50 stands for zero in the data rows.
Some points, each followed by its number:
[66, 62, 37, 51, 56, 52, 30, 42] 0
[45, 56, 71, 42, 56, 58, 50, 76] 1
[50, 59, 70, 58, 06, 63, 58, 76] 2
[49, 44, 74, 46, 48, 61, 27, 71] 3
[38, 85, 72, 33, 52, 57, 38, 58] 4
[54, 18, 43, 62, 31, 45, 85, 62] 5
[50, 56, 64, 52, 59, 43, 71, 68] 6
[41, 49, 45, 48, 74, 29, 53, 36] 7
[48, 59, 71, 42, 54, 58, 48, 78] 8
[16, 49, 38, 77, 64, 46, 40, 46] 9
[39, 64, 43, 48, 48, 38, 34, 55] 10
[63, 79, 32, 51, 49, 41, 31, 27] 11
[43, 49, 45, 51, 77, 30, 50, 36] 12
[67, 56, 70, 38, 64, 45, 37, 49] 13
[59, 59, 45, 42, 53, 42, 78, 49] 14
[48, 47, 29, 99, 73, 30, 44, 39] 15
[50, 43, 45, 52, 47, 61, 48, 46] 16
New points follow, each followed by the numbers of its three nearest points above, nearest first.
[39, 63, 46, 50, 51, 38, 33, 53] 10 0 16
[62, 35, 36, 71, 26, 76, 53, 66] 16 5 2
[54, 53, 57, 21, 51, 45, 33, 43] 13 10 0
[68, 58, 68, 40, 62, 41, 37, 50] 13 0 8
[69, 59, 53, 19, 27, 51, 89, 41] 14 6 16
[43, 22, 26, 75, 28, 67, 51, 28] 16 5 9
[36, 00, 46, 47, 50, 53, 43, 39] 16 5 7
[49, 44, 48, 65, 45, 57, 53, 69] 16 6 1
[36, 99, 65, 40, 65, 33, 31, 38] 4 10 11
[17, 48, 33, 75, 60, 48, 41, 45] 9 10 15
[57, 26, 37, 45, 64, 54, 29, 68] 16 3 0
[61, 51, 77, 47, 52, 60, 32, 62] 3 13 8
[43, 24, 20, 30, 40, 57, 37, 67] 16 10 0
[43, 68, 66, 27, 56, 55, 36, 47] 4 13 10
[62, 50, 73, 49, 49, 64, 34, 60] 3 13 8
[49, 23, 59, 67, 41, 69, 48, 53] 16 3 5
[56, 77, 35, 38, 53, 55, 65, 57] 14 6 10
[54, 28, 33, 48, 64, 54, 31, 67] 16 0 10
[57, 58, 46, 39, 55, 43, 76, 51] 14 6 16
[20, 48, 53, 92, 36, 63, 48, 34] 9 16 15
[63, 66, 35, 54, 59, 53, 29, 40] 0 11 10
[64, 83, 36, 53, 55, 39, 26, 25] 11 0 10
[53, 25, 27, 82, 42, 57, 77, 51] 5 16 14
